128 stands for zero in the data rows.
Some points, one per row:
[ 69  69  95 164 140 151 107  98 127 105 162 183 178  78  85  66 152 199
 230 171 153 181 156 169 183 141 155 135 140]
[155 194 143 108 136  94  57  78  62  85 151  57  51  92 148 134 115 131
 137 190 155 148 120 141 152 101 151 141 148]
[161 168 183 113 105 126 135 230 205 136 116  92  42  75  73 136 164 230
 166 153 110  66  87 115 114  69 127 115 108]
[ 66  62  85 146 112 141 146 162 129 148 119 161 147 178 181 159 104  66
  98  87  80 105 119 125  87  66 141 133 168]
[ 51  42  26  66 104  66  80 120 144 101 174  73 187 162 205 125  42  51
 109 146 135 116  82  88 103  90 168 162 130]
[128  88 110  75 141 101  75 107  90 100 137 110 116 110 112 151 118 130
  92  82  42  87  62 120 115 121 214 199 171]
[108 140  73  78  98  51  42  42  26  78 135 133 230 199 194 153 122 112
 155 142 118  88  75 110  92  42 133 130 176]
[164 100 158 168 194 205 156 155 103  92  87  90 113 118 126 121 149 161
 131 138 159 143 130  75 128 171 113 126 114]
[115  97 135 190 135 152 178 161 187 183 121 156 140 115 108 166 159 118
 162 131 142  42  57  92  51 116  90 114 118]
[147  90  62 133  90 153 174 147 199 156  92  88 107  57  90  98 187 194
 214 214 199 205 142 140 148 138 107 122 146]
[135 119 113 147  87 149 130 183 168 131 152 187 190 181 174 141  57  42
 118 178 143 108  85 130 105 112 171 158 169]
[134 122 128 120 107  85 140 133 133 119  94 136 153 104 138 156 194 166
 156 183 144 128 144 113 155 169  97 100  98]
[ 78  94  51 121 131 121 168 103 115 153 144 121 138 168 130 130 131 115
 168 109 108 133 123 174 190 194 119 110 133]
[ 57 105 214 174 119  92  78 114 136 230 214 137 135  95  62  90  80 125
 136 156 194 144  97  62  26  26 134 143 116]
[114  51 149 143 166 169 190 143 110 161 118 174 119 112 121 107 133 108
 153 129 174 103 133  26  57 110  69  98  87]
[146 169 130  98  51 107 127 142 156 181 140 120 148 149 140 164 121 183
 161 194 166 178 135 143  69  85 152 168 230]
[107  85 103  82 156 143 110 194 164  75 101 134  98  69  66  87 129 162
 143 112 138 152 187 104 133 131  87  26  82]
Then 12 other points, each followed by its number:
[ 85 134 112 137 122 135 100  97 105 143 134 123 181 137 135 120 162 178
 176 181 120 115  92 151 146 115 148 131 131] 0
[ 73 114  66  95  69  57  87  80  85 127 105  42 104 126 141 140 135 120
  94  95 103 146 115 147 121 149 178 164 159] 1
[140 158 155 194 230 168 113 151 143 147 133 112  90  73  26  57 101 105
 116 141 161 137  66  78 127 140 103  90  75] 2
[123 147 142 140 176  95  73  62  78  73 123  78 112 153 162 171  94  78
  95 100  82  97  90 131 156 105 194 146 153] 3
[ 94 161 153 159 120  98  88  57  66  69 108 109 205 194 199 147 107 104
 110 125  87  90  80 136 140  75 122 108 115] 4
[159 131 116  90 128  73 105 104 114 116 148 129 109  90 101 128 176 159
 205 161 171 141 155 181 135 103 135 166 190] 5
[118 178 100  69  92 110 133 121 126 114 168 101 169 205 190 144 126 127
 130 118 162 126 113  97  85  62 131 121 143] 6
[116 104 171 151 155 181 120 171 104  42  66 181 214 156 137 116 166 141
  97 108 134 169 164  82 107 134 101  80  66] 7
[133 110 122 153 109 156 169 164 149 137 128 214 125  88  94  94  73  94
 128 143 146 147 141 126  94  92 147 136 149] 8
[121 103  98 148  82 118 137 113 146 146 142 168 171 119 107  82 127 135
 183 164 205 176 199 205 214 178  78  42 104] 9
[168 199 129 149 103  75  82  75  69 141 199 144 183 166 155 114 146 151
  82  75  88  85 148 144 164 137 162 187 214] 10
[178 153 137 141  97  42 121  26  73  88  98  26  88 169 183 205 155 134
 107  94  75  62  88 149 119 161 183 230 205] 11
Which two of these numbered points are nearest to each point below, looking only along the 3 directions in which the first points spread most? Their numbers follow each, nearest first.
[183 181 107  62  78 123 101 112  94 103  88  94  87 123 110 104 116 143
  42  69  26  94 103 155 113 113 142 171 181] > 10 1
[205  78  82  51  75  82  62 137 142 126 114 176 134 133 161 181 142 122
 126 140  94  73  42  87  42  51 118 153 162] > 6 4
[ 88 118 123 105 169 174 134 136 128 123 146  66  92 108 129 161  98 123
 133 152 131 135 149 171 166 122 230 161 129] > 0 5
[153 151 176 155 205 199 125 152 113  98  90 164 123 146 151 168 171 116
 127 130 158 162 178 183 230 214 120 107  85] > 9 7
[100 141  97  88  26 100 138 101  98  82 126 128 176 147 147 137 114 169
 174 168  92 118 114 156  80  95 137 169 199] > 10 1
[109 148  69  42  66  88 126  92  87 115 205 114 143 174 158 194 181 171
 147 123  95 134 151 230 199 127 153 149 135] > 1 10
Now 12 new points, numbered from 0 again:
[214 149 140 152 114 146  85 110 116  80 143 113 127 122 230 178 168  73
 115 110 122 113  69  94  73  73 164 176 187] 0
[126 143  57 135 113 116 123 138 230 214 120 143 131 142 136 190 199 149
 120 103 104 130 129 112  75  98  88  88  97] 1
[158  73 199  57 181 108  26 131  88  51  57 162 128  94 118 110 161 148
 140  97 114 107 112 116 159 148 128 113  78] 2
[ 87  92 125 112 101  62  66  51  51  62  97 125 133  97 113 108  97  57
  90 166 187 183 159 129 126  94 158 155 141] 3
[ 80  57  42  26  57  26  51  85 100 108 161 107 121 144 169 149  88  75
 151 144 129 104 104 168 131 143 181 174 136] 4
[194 137 136 104  88 138 164 140 138 152  85 151  95 130 122 142  82  95
 108 126 152 142 147  80  90 142 100 109 127] 5
[ 26  80  92 138 130 190 136 125 108 112 125 127 103  98  98 109 112 156
 159 187 214 159 168 137 129  80 144 119 101] 6
[187 130 178 129 171 171 183 149  97  26  73 135  66  66  97 131 144 129
 104  88  85 120 110  57  95 159 114 123 161] 7
[136 152 115 131 168 129  98  73  75 130 183  95 115 127 187 155 134 103
 113 122 116 158 194 148 142  97 159 140 178] 8
[169 144 166 169 164 194 230 199 166 135  51 100  57 103 152 187 128  62
 105 137 181 110 131 101 174 162  92  94 123] 9
[171 230 161 110 116 109 151 108 131 178 156  97  80 120 123  92 110 114
  87  85  90 125 171 199 123 126 110 101 112] 10
[112 112 141 205 134 176 187 144 152 158 112 169 158 113  42  42  66  97
 138 135 164 194 174 121  62  78  42  75 109] 11
The same question for these:
[113 107 194 214 214 214 148 159 118 104  80 166  78  62  51  69 109 147
 125 174 168 230 181 108 181 166 116 112  69] > 9 7
[127 176 133 103 126 140 144 134 119 109 149 153 194 214 153 122 205 214
 190 128 140 151 134 166 138 147 140 151 125] > 2 6
[ 82  75  87 166 147 166 199 214 194 149 107 159 155 121  95  88  87 144
 123 133 133 166 137 100 109 146 115 128 103] > 9 11
[190 164 174 183  80  87 103 116 176 205 176 105  26  26  78 105  90  69
  88 104 121 112 128 134 149 135 129 137 147] > 10 5
[148 125 152 100 143 183 155 118  57  95 131 146 114  85 143 162 140 136
 171 205 178 156 158 127 118 125 187 214 183] > 10 2
[142 126 162 199 138 230 171 174 183 194 159 190  62  51  57  85  26  26
  51 127 169 214 161 123 153 158 130 120 105] > 11 9
